In the data rows, 128 means zero.
Some points, each followed by its number:
Array([130, 179, 123, 122, 126, 119, 121, 176, 110, 115, 126, 200, 124, 131,
       114, 117, 119, 195, 119, 119, 116, 110]) 0
Array([120, 119, 201, 186, 120, 118, 119, 123, 115, 118, 123, 123, 119, 119,
       195, 117, 116, 117, 191, 117, 118, 116]) 1
Array([118, 117, 116, 117, 118, 121, 121, 121, 113, 117, 121, 121, 121, 120,
       116, 155, 116, 118, 116, 156, 160, 184]) 2
Array([115, 159, 121, 130, 120, 104, 124, 114, 118, 171, 135, 129, 116, 110,
       103, 153, 126, 148, 099, 107, 116, 120]) 3
Array([115, 118, 118, 119, 122, 200, 123, 124, 202, 118, 121, 123, 121, 118,
       116, 118, 165, 117, 114, 117, 119, 158]) 4
Array([118, 120, 110, 117, 168, 110, 123, 191, 115, 121, 128, 126, 120, 116,
       113, 169, 199, 112, 117, 111, 114, 116]) 5
Array([120, 118, 116, 120, 172, 119, 119, 123, 113, 170, 123, 117, 115, 121,
       119, 165, 116, 118, 120, 117, 170, 116]) 6
Array([119, 116, 116, 114, 117, 193, 122, 124, 160, 118, 125, 170, 121, 119,
       117, 113, 132, 116, 115, 119, 123, 116]) 7
Array([119, 117, 166, 188, 121, 121, 121, 122, 115, 117, 179, 174, 118, 119,
       117, 115, 116, 118, 117, 118, 118, 115]) 8
Array([123, 116, 105, 132, 123, 115, 125, 121, 106, 174, 126, 110, 126, 118,
       157, 130, 122, 111, 115, 159, 155, 114]) 9
Array([162, 128, 148, 174, 100, 079, 154, 095, 127, 140, 197, 147, 150, 114,
       113, 064, 093, 099, 155, 110, 091, 111]) 10
Array([124, 114, 114, 120, 124, 117, 122, 122, 155, 121, 123, 118, 124, 154,
       107, 121, 155, 117, 112, 112, 112, 160]) 11
Array([120, 118, 116, 115, 119, 118, 181, 123, 118, 117, 119, 118, 171, 121,
       115, 114, 168, 117, 117, 117, 173, 115]) 12
Array([118, 148, 122, 117, 123, 147, 119, 194, 119, 115, 111, 119, 122, 122,
       119, 169, 117, 119, 121, 117, 123, 115]) 13
Array([121, 118, 119, 118, 118, 115, 122, 192, 119, 117, 121, 121, 195, 117,
       118, 164, 114, 232, 119, 115, 117, 115]) 14
Array([118, 195, 114, 121, 124, 171, 118, 124, 112, 120, 119, 177, 118, 112,
       126, 117, 121, 174, 126, 124, 110, 116]) 15
Array([093, 106, 126, 104, 085, 151, 102, 128, 124, 124, 127, 107, 141, 131,
       136, 121, 099, 119, 108, 137, 128, 122]) 16
Array([115, 119, 118, 115, 158, 127, 122, 123, 115, 162, 123, 123, 113, 118,
       120, 123, 117, 121, 120, 188, 169, 111]) 17
Array([129, 124, 108, 127, 166, 125, 121, 117, 096, 160, 141, 108, 113, 102,
       136, 143, 130, 123, 142, 125, 163, 121]) 18
Array([135, 176, 121, 186, 112, 211, 105, 124, 111, 110, 106, 221, 144, 102,
       085, 097, 109, 110, 136, 137, 132, 123]) 19
Array([171, 119, 115, 118, 122, 120, 124, 178, 116, 113, 122, 121, 121, 166,
       116, 116, 116, 186, 119, 117, 118, 116]) 20
Array([149, 115, 117, 117, 121, 173, 123, 120, 184, 115, 124, 122, 117, 119,
       118, 114, 118, 118, 117, 150, 118, 115]) 21
Array([132, 120, 192, 180, 119, 122, 114, 120, 115, 124, 195, 118, 126, 123,
       116, 114, 115, 123, 167, 120, 118, 118]) 22
Which two points above are nearest to each new point, looking only along the 6 directions in which the numbered points spread most? Their numbers follow each, nearest first.
Array([118, 164, 118, 118, 117, 169, 122, 121, 113, 119, 120, 121, 120, 118,
       118, 176, 117, 168, 116, 116, 119, 116]) 13 15
Array([120, 150, 114, 116, 114, 112, 122, 131, 114, 150, 122, 116, 119, 118,
       116, 148, 115, 178, 112, 118, 121, 114]) 3 20
Array([122, 165, 114, 121, 159, 120, 124, 122, 109, 149, 121, 123, 114, 116,
       119, 106, 114, 120, 116, 118, 123, 165]) 3 2
Array([118, 118, 118, 151, 121, 119, 121, 123, 176, 119, 122, 122, 119, 119,
       116, 115, 117, 116, 120, 164, 118, 163]) 21 16
Array([228, 118, 116, 118, 121, 128, 120, 126, 176, 180, 121, 126, 107, 117,
       122, 122, 122, 122, 120, 123, 209, 107]) 2 12
Array([111, 124, 128, 100, 106, 202, 117, 122, 169, 124, 128, 184, 120, 119,
       125, 143, 163, 134, 086, 133, 125, 109]) 7 4
Array([115, 119, 121, 115, 119, 178, 117, 121, 113, 117, 123, 159, 120, 121,
       119, 146, 155, 121, 117, 119, 120, 117]) 7 13
Array([120, 171, 118, 116, 121, 118, 134, 169, 117, 114, 121, 122, 119, 146,
       118, 117, 118, 116, 116, 119, 117, 116]) 3 13
Array([129, 119, 108, 180, 127, 102, 135, 138, 114, 115, 120, 188, 124, 120,
       166, 107, 126, 125, 181, 122, 127, 101]) 8 22
Array([121, 121, 157, 119, 117, 120, 121, 127, 120, 118, 122, 128, 120, 185,
       151, 122, 120, 114, 176, 119, 120, 119]) 16 22
Array([124, 127, 117, 116, 121, 120, 164, 126, 119, 117, 122, 130, 118, 163,
       180, 130, 124, 108, 169, 125, 120, 115]) 2 16
Array([124, 114, 109, 171, 119, 106, 123, 139, 112, 117, 128, 117, 121, 182,
       185, 103, 119, 120, 173, 122, 129, 108]) 22 1
Array([095, 191, 134, 134, 126, 110, 101, 126, 086, 105, 123, 111, 121, 109,
       126, 189, 114, 183, 133, 115, 120, 167]) 13 3
Array([120, 117, 115, 117, 121, 120, 122, 120, 148, 115, 121, 121, 134, 119,
       118, 118, 115, 119, 117, 236, 118, 188]) 16 2
Array([121, 111, 112, 132, 123, 115, 122, 116, 160, 112, 126, 111, 129, 118,
       118, 154, 161, 108, 116, 166, 112, 115]) 11 12
Array([112, 124, 184, 158, 109, 134, 125, 112, 121, 123, 125, 130, 115, 113,
       202, 136, 119, 135, 173, 132, 103, 108]) 1 22
Array([119, 118, 119, 118, 119, 161, 120, 121, 180, 117, 120, 122, 170, 120,
       118, 116, 117, 118, 116, 117, 117, 169]) 21 7
Array([108, 129, 124, 113, 102, 202, 107, 094, 192, 093, 120, 102, 083, 129,
       122, 138, 186, 115, 094, 095, 099, 106]) 4 7
Array([150, 117, 181, 116, 141, 118, 158, 106, 095, 111, 154, 109, 119, 119,
       174, 097, 116, 115, 171, 110, 122, 114]) 22 1
Array([166, 113, 111, 115, 118, 114, 121, 118, 166, 121, 124, 127, 124, 119,
       113, 125, 183, 118, 122, 113, 113, 156]) 11 12
Array([206, 117, 119, 120, 122, 119, 125, 117, 118, 110, 112, 108, 203, 122,
       114, 191, 115, 124, 117, 121, 189, 121]) 2 12
Array([117, 170, 114, 113, 191, 104, 113, 122, 115, 117, 120, 121, 123, 122,
       112, 115, 222, 116, 111, 116, 108, 172]) 5 12
Array([119, 169, 116, 120, 122, 118, 121, 174, 115, 116, 120, 122, 159, 121,
       117, 116, 118, 117, 116, 163, 117, 115]) 3 13
Array([116, 121, 117, 114, 182, 124, 169, 168, 121, 176, 121, 126, 117, 120,
       117, 123, 118, 124, 118, 118, 111, 115]) 3 12
Array([107, 125, 147, 113, 157, 109, 155, 120, 112, 099, 144, 107, 117, 120,
       120, 120, 117, 126, 114, 125, 105, 122]) 12 3
Array([143, 125, 112, 110, 112, 127, 106, 137, 188, 123, 117, 152, 128, 108,
       120, 157, 141, 095, 112, 240, 134, 200]) 21 2
Array([117, 122, 119, 125, 122, 110, 124, 117, 167, 122, 126, 126, 118, 115,
       107, 110, 153, 134, 112, 195, 116, 118]) 12 11
Array([111, 107, 193, 117, 111, 113, 129, 120, 114, 118, 124, 131, 132, 209,
       193, 129, 108, 114, 212, 118, 117, 113]) 1 22
Array([120, 145, 113, 122, 119, 118, 123, 118, 183, 113, 119, 124, 121, 121,
       118, 117, 188, 119, 111, 192, 120, 117]) 11 21
Array([158, 110, 110, 112, 112, 107, 119, 136, 112, 119, 128, 113, 119, 145,
       160, 103, 114, 116, 155, 119, 127, 112]) 16 2
Array([112, 127, 101, 115, 140, 095, 137, 134, 139, 103, 123, 135, 159, 109,
       104, 106, 130, 111, 110, 133, 127, 175]) 12 11
Array([133, 107, 106, 135, 114, 203, 113, 115, 113, 117, 129, 136, 226, 119,
       096, 197, 127, 098, 138, 124, 180, 119]) 2 21
Array([116, 181, 124, 110, 122, 190, 114, 177, 120, 127, 122, 214, 116, 135,
       122, 135, 109, 115, 108, 119, 120, 118]) 15 19
Array([112, 118, 192, 160, 124, 120, 123, 120, 117, 115, 116, 119, 115, 119,
       192, 119, 115, 121, 167, 116, 119, 117]) 1 22
Array([119, 114, 119, 119, 164, 121, 158, 122, 119, 158, 120, 122, 122, 118,
       113, 115, 118, 156, 119, 119, 119, 118]) 3 12
Array([114, 118, 186, 152, 124, 115, 112, 114, 113, 119, 190, 181, 116, 130,
       115, 113, 134, 123, 120, 119, 115, 121]) 8 22
Array([142, 150, 157, 130, 137, 071, 139, 056, 144, 114, 085, 105, 116, 152,
       144, 101, 146, 170, 130, 096, 142, 126]) 12 3
Array([115, 117, 118, 120, 121, 115, 120, 156, 116, 151, 115, 120, 116, 122,
       119, 151, 115, 175, 114, 115, 121, 118]) 20 13
Array([119, 116, 109, 167, 118, 105, 127, 121, 117, 118, 119, 178, 114, 117,
       176, 102, 117, 123, 184, 109, 118, 115]) 8 22
